(in the rows, 128 means zero)
R: 4 groups of rows, each row roughly a mix of its group's hidden directions; some rows fit no group:
R (130 x 12):
[[125 178 156 133  95 128 123 117 126 169  99 135]
 [126 175 156 153 135 126 109 102  93  96 143 129]
 [132 116 128 110  98 126 177 114 162 164 133 101]
 [154 123 144 103 107 170 135 118 179 146 123 144]
 [ 86 131 138 126 112 139 164 100 118 161 155  97]
 [140 178 163 140 118 151 105 107 100 107 142 138]
 [138 181 169 127 125 137 117 109  92 114 149 133]
 [136 104 104 116 127 145 172 115 176 158 134 115]
 [129 182 147 143 115 124 135 114 130 165  85 136]
 [111  86 117 153 141 122 141 131 168 168 101 122]
 [141 177 141 107 116 132 122 123  90  87 153 131]
 [147  75 104 126 157 122 130 144 129  84 148 127]
 [161 135 170 113 102 180 130 133 115 129 109 138]
 [128  97 114 152 149 130 155 123 170 171 106 135]
 [121 123 133 150 142 102  96 143  73  93 118 141]
 [ 96  79 124 155 137 110 125 135 153 146  93 107]
 [107  91 115 133 148 115 123 125 154 140 189 122]
 [130 166 161 130 105 118 152 140 115 157  84 145]
 [100 104  88 144 107 114 100 122 155 138 167 123]
 [125  70 109 112 129 156 127 149 133 106 165 124]
 [129 171 166 128  97 112 141 125 112 160  96 142]
 [144  98 105 110 132 110 177 124 165 150 140 106]
 [139 173 170 131 135 150 113 107 109 113 162 143]
 [110 150 141 154 136 157  78 134  90 110 116 140]
 [118 145 130 136 103 169 152 120 147 182 106 136]
 [133  91  91 136 152 124 140 148 176 128  99 128]
 [106 136 122 156 153 123  98 141  75 116 127  95]
 [152 118 143 104 100 159 151 116 179 151 128 142]
 [103 151 127 155 151 108  99 140  75 107 135 123]
 [139 174 155 142 108 118 133 117 121 167  93 152]
 [116  94 114 140 107 124  95 132 152 134 186 131]
 [111 155 121 153 164 120 103 144  84 114 151 105]
 [115  99  96 113 153 118 155 141 159 143  90 154]
 [ 96 159 124 152 145 102 104 135  77 114 135 116]
 [ 97  82 121 155 137 113 133 133 158 151  91 115]
 [128  89  87 118 125 132 142 146 174 153 105 122]
 [153 156 140 144 147  76  97 119 106 108 117 144]
 [118  76  91 125 137 119 139 143 172 148 129 117]
 [127 168 159 121  96 130 136 127 124 171  99 157]
 [111  80 117 146 144 132 145 137 155 161  92 109]
 [109 117 128 125 100 173 147 109 140 178 150 129]
 [165 133 125 131 157  79 103 117 124  99 126 158]
 [137 140 118  92 116 118 159 113 185 146 137 149]
 [131  78 114 104 136 140 159 149 155 154 101 132]
 [120  75 125 151 144 115 143 136 156 170 109 118]
 [131 170 138  91 110 147 115 136  95  91 147 115]
 [114  77 115 156 141 127 123 130 164 161 100 119]
 [142 177 138 110 114 120 120 119  96  94 161 148]
 [109  86 114 144 137 135 134 135 171 165  98 113]
 [159 134 110 137 167  88 104 120 136  87 114 136]
 [116  72  99 122 148 130 150 136 166 148 116 119]
 [146 149 130 120 141 110  70 152 123  96 120 155]
 [125 177 154 141 114 124 129 113 118 176 107 153]
 [116 127 114 122 111 142 171 111 159 168 135  89]
 [117 102  84 153 122 117  99 133 173 125 154 130]
 [115 189 154 133 115 118 112 119 118 160 105 142]
 [119 163 155 135 110 111 100 115  85 114 164 139]
 [130  74 106 103 139 138 128 144 141  90 160 123]
 [131 103 105 114 120 128 179 113 168 158 134 109]
 [126  71 104 122 146 127 153 147 160 141 100 121]
 [145 184 154 141 122 123 111 122  90  98 119 135]
 [155 123 175 123 148 157 152 135 107 108  90 134]
 [134  81 105 115 155 116 127 125 134  84 163 119]
 [146 119 123 137  91 155 132  83 155 169 134 121]
 [136  73 101 143 155 139 128 133 123 105 168 119]
 [122 142 132 165 111 139 147  87 124 178 129 104]
 [146 173 157 140 102  97 125 106 117 148  93 130]
 [121 116 146 153  97 147 156 111 106 179 146 115]
 [157 176 131 101 116 147 121 123 102 105 163 145]
 [132  94 117 141 157 116 101 134 102 101 178 130]
 [116 143 143 141 127 131  74 135  88 100 101 145]
 [148 157 151  99 122 172 152 122 121 144  92 144]
 [140 174 157 146 130 115 102 121  94  93 145 142]
 [101 141 118 158 155 106 104 138  75 106 133 123]
 [120 120 117 155 165 106 113 148  77 108 140 104]
 [140 155 157  97 116 111 140 142  83 108 163 120]
 [152 143 116 147 174  91 107 136 123  94 109 146]
 [105  79 121 144 135 119 131 139 164 166 105 111]
 [148 169 146 108 116 114 128 124  91 100 167 144]
 [166 103 129  97 122 124 159 126 179 135 137 147]
 [126 173 165 121 132 112 130 113  78 123 151 117]
 [168 136 171 121 134 133 133 157 106 101  98 152]
 [130 156 155  95 119 124 147 144  84 100 144  99]
 [154 174 141  97 122 131 161 130  98 117 158 142]
 [115 129  99 142  89  89  91 137 128 128 164 117]
 [157 128 128  98 144  90 104 124 137 100 132 176]
 [108 137 133 154 140 120  97 141  73 118 119  91]
 [121 134 102 118 135 127 177 112 172 155 160 130]
 [128 144 159 147 131 132  83 143  82  99 122 146]
 [123 174 148 142 119 105 101 116  88 106 156 137]
 [149 135 127 116 152  78  93 109 124  96 143 151]
 [146 105 133 105  97 150 148 112 176 141 107 154]
 [116 155 144 130 125 132  69 133 100 105  98 144]
 [110  88  94 114 149 149 127 124 148 105 167 105]
 [119  89  93 116 136 139 154 137 166 153  93 127]
 [110  93 122 126 104 157 174 120 136 144 138  89]
 [155 170 145  97 116 129 132 132  94 111 170 132]
 [117 108 133 157 130 116 116 142  71 118 115  87]
 [128  76  97 126 155 137 130 138 136  91 157 111]
 [135 167 159 126 108 103 107 132  79 112 147 137]
 [142 173 139 106 114 122 128 124  89  95 157 152]
 [111 151 132 136 135 104  79 136  85 101 106 134]
 [152  97 119 140 115 166  75 119 129 114 108 112]
 [128  69 101 120 129 126 147 152 159 145 106 114]
 [135 131 165 146 120 148  84 141  88 103 113 145]
 [143 175 147  98 113 131 123 129  96  97 162 120]
 [147 183 164 140 126 139 112 113  95 104 138 127]
 [144 180 137  94 111 139 132 130  99 102 157 139]
 [131 157 143  89 113 144 130 144  84  93 142 106]
 [110 155 124 138 149  93  90 140  83 105 124 119]
 [119  76  93 124 147 114 146 147 166 142 116 121]
 [111  82  81 135 116 115 117 142 168 139 133 137]
 [127 173 160 147 108 115 136 115 107 170 104 139]
 [121 162 143  89 110 139 132 146  89  94 138 103]
 [127  84  93 126 152 143 119 130 145  91 158 104]
 [152 177 141 100 119 137 125 125  96  99 162 128]
 [120 148 151 104 100 172 145 101  98 150 105 124]
 [125 169 138  83 103 143 128 146  97 101 148 118]
 [123  98 106 166 143 118 134 114 165 158 105 159]
 [124 140 149 147 135 120  82 144  77  97 117 136]
 [135 161 169 150 143 136 115 104  95 100 155 114]
 [115  73 120 145 145 131 137 138 151 160  96 105]
 [104  85 115 151 138 118 139 133 166 163  96 128]
 [ 95 106 147 175 143 122 173 125 128 113 110 112]
 [ 96 104 134 130 112 170 167 144 118 161 147 117]
 [151 180 142 103 120 136 126 121  99  98 161 129]
 [147 179 133 108 117 136 119 119  95  92 155 145]
 [100 160 114 148 157 144  78 132  97 116 123 121]
 [127 123 120 118 114 150 171 115 166 167 141  95]
 [115 183 141 141 129 108 114 103  87 111 147 120]]
the four rows of each list that fit no group, in list order (the others fit one group, some only roughly):
  * Z725: [145 106 112 107 156 108 115 156 132  69 124 129]
  * Z974: [123 135 125 152 145 134  99 127  61 116 132 103]
  * Z137: [109 147 135 160 151 153  88 137  83 113 137 117]
  * Z227: [101 105  91 107 130 102 140 134 155 166 158 116]
  * Z744: [141 129 120 113 166  83 105 130 132  79 131 146]
  * Z757: [ 92 161 125 148 142 105 116 113  76 141 140 112]
  * Z620: [115 170 159 131 120 127 115  99  87 123 167 126]
  * Z516: [158 155 132  95 133 147 129 143 109  97 173 150]
  * Z527: [174 147 165 117 124 159 140 139 109 118  89 125]
  * Z423: [108 137 135 172 142 149 104 146  77 119 139 110]
  * Z395: [152 171 146  77 116 129 131 131 112 106 157 136]

Z974; Z757; Z516; Z395
  * Z799: [111  98 104 160 140 116 131  99 166 167 131 145]
  * Z707: [106  86  82 128 134 102 144 131 156 150 122 105]
  * Z75: [153 160 155 114 136 163 149 123 112 123  78 136]
  * Z733: [147 125  90 101 117 143 184 125 157 146 129 123]
  * Z179: [123 106 109 127 119 113 189 114 152 156 152 117]
  * Z219: [157 160 163 129 143 157 133 127 114 105  90 156]
  * Z616: [151 173 156 158 121 133 109  88 106 123 146 128]
  * Z755: [138 110 118 112 125 170 132 112 186 136 114 155]
  * Z486: [148 117 116  95 120 140 152 113 191 146 126 139]
  * Z208: [127 162 146 139 144 152 118 117 103  86 173 121]
  * Z539: [126  83  90 120 150 151 141 141 156  98 135 107]
  * Z783: [102 139 121 147 138 131  81 134  86 111  98 103]

Z799; Z733; Z616; Z208
  * Z491: [102  99 110 129 116  76 113 144 135 139 170 134]
  * Z213: [133 101  89 125 119 158 137 131 180 149 103 129]
  * Z132: [112 113 100 115 108 120 175 106 165 158 119 115]
  * Z99: [173 127 138 123 124  98  84 130 120 111 134 171]
  * Z369: [144 137 130 120 127 144 162 102 188 142 135 157]
  * Z130: [146 122 115 105 154  95  91 132 141  81 137 150]
  * Z914: [160 148 179 109 119 147 142 139  93 120 102 135]
  * Z431: [128 175 167 114 116 141 143 134 135 153  85 138]
  * Z833: [131 146 163 107 111 106 139 130  71 135 137  98]
  * Z400: [107 128 118 155 141 124 111 159  81 105 112  89]
  * Z353: [129 173 147 121 104 110 146 134 135 173  92 128]

Z369; Z431; Z400; Z353
  * Z837: [163  93 132 113 124 142 166 125 173 139 138 153]
  * Z681: [ 99 100  96 122 122 134 118 115 160 159 173 135]
  * Z815: [128 115 143 157 146 140  90 144  79  94 124 142]
  * Z909: [129 149 132  81 119 140 138 128  94  84 152 106]
  * Z346: [135  92 105 102 121 123 160 125 168 146 153  98]
  * Z617: [111  86 103 105 136 112 164 140 139 156  99 108]
  * Z414: [141  95  94 130 134 128 121 142 119  90 181 138]
  * Z806: [111 139 140 148 128 117  87 142  73  99 112 119]
  * Z336: [144 136 137 120 117 142 150 100 179 177 122 120]
  * Z272: [122  60 109 119 123 126 139 149 156 151 126 118]

Z909; Z346; Z414; Z336
  * Z39: [126  85 118 112 142 148 123 136 129  82 174 125]
  * Z6: [ 98 105  96 115 105 108 113 138 153 157 170 132]
  * Z426: [122  83  78 126 147 126 121 140 135 100 162 136]
  * Z941: [135 126 123 122 132 141 177  99 171 155 138  98]
  * Z946: [105  91  79 142 147  97 137 135 154 131 115 110]
  * Z483: [132  76 100 119 151 148 120 148 137  98 162 133]
  * Z390: [130  68 106 123 141 111 139 159 162 141 131 115]
  * Z368: [154 140 151 101 117 155 142 123 179 150 147 150]
  * Z640: [143  95 107 100 147 120 113 146 141  70 140 125]
  * Z658: [163 125 116 121 152 111  96 150 136  75 112 145]
  * Z556: [105  94 104 107 154 117 124 148 145 135  75 126]
  * Z586: [157 152 129 125 146  90  85 119 135 107 119 166]

Z39; Z426; Z941; Z556
  * Z456: [163 147 161 135 149 158 117 142  85 113 108 145]
  * Z198: [ 95 161 139 121  88 165 130 131 134 158 116 101]
  * Z499: [103 114 127 142 108 169 145 102 128 173 148 101]
  * Z43: [107 126 105 122 109 119 174 108 144 163 130  86]
  * Z160: [138  89 105 114 134 125 153 160 155 139  81 134]
  * Z450: [148 169 120 109 123 119 126 129  85  93 167 129]
  * Z855: [115 142 150 145 118 119  85 133  75 104 105 123]
  * Z209: [157 141 112 124 144  83 107 129 105  78 130 139]
  * Z9: [119 172 157 126 121 115 111 111  84 116 157 152]
  * Z873: [126 123 110 188 146 129 106 117 157 152 105 147]
  * Z659: [156 156 130 154 158  94  98 132 107 116 106 158]

Z456; Z450; Z209; Z873
  * Z844: [126 142 108  98 119 131 158 111 181 163 131 109]
  * Z711: [161 163 157 102 123 109 133 119  89  97 138 145]
  * Z196: [102 153 122 143 136 122  79 130  94 103  99 149]
  * Z927: [145  98 130 107 113 146 150 138 182 154 124 156]
  * Z410: [132  74  87 113 149 118 152 149 151 135 114 132]
  * Z338: [117 118 132 165 144 110 126 144  69 113 142 100]
  * Z585: [ 88 125 127 141 115 160 143 112 112 160 162  93]
  * Z540: [107 146 128 142 127  71 114 124  89 113 153 108]
  * Z849: [137  76 100 108 138 155 122 141 150 109 161 143]
  * Z728: [170 100 146 123 127 138 165 107 165 154 114 140]

Z711; Z927; Z410; Z728
  * Z980: [127 151 148  79 108 151 145 136 112  94 161 118]
  * Z77: [ 92  77 141 144 143 134 141 123 156 151 101 110]
  * Z512: [119 166 165 124 135 108 119 114  88 115 168 139]
  * Z697: [144  74 103 125 141 128 120 114 139 106 176 126]
  * Z777: [142  80 107 119 124 137 148 147 162 141  83 126]
  * Z588: [143  85 105 153 141 159 113 121 162 160 113 133]
  * Z235: [125 119 144 165 139 109 121 146  68 114 138 102]
  * Z888: [151  70 124 143 158 128 143 114 163 148 121 135]
  * Z422: [155 153 164 118 131 160 149 118  99 127  84 125]
  * Z601: [144 133 170 100 119 150 153 158 142 112  93 151]
  * Z162: [139  99 105 110 127 147 155 139 160 160 111  86]

Z980; Z77; Z888; Z601
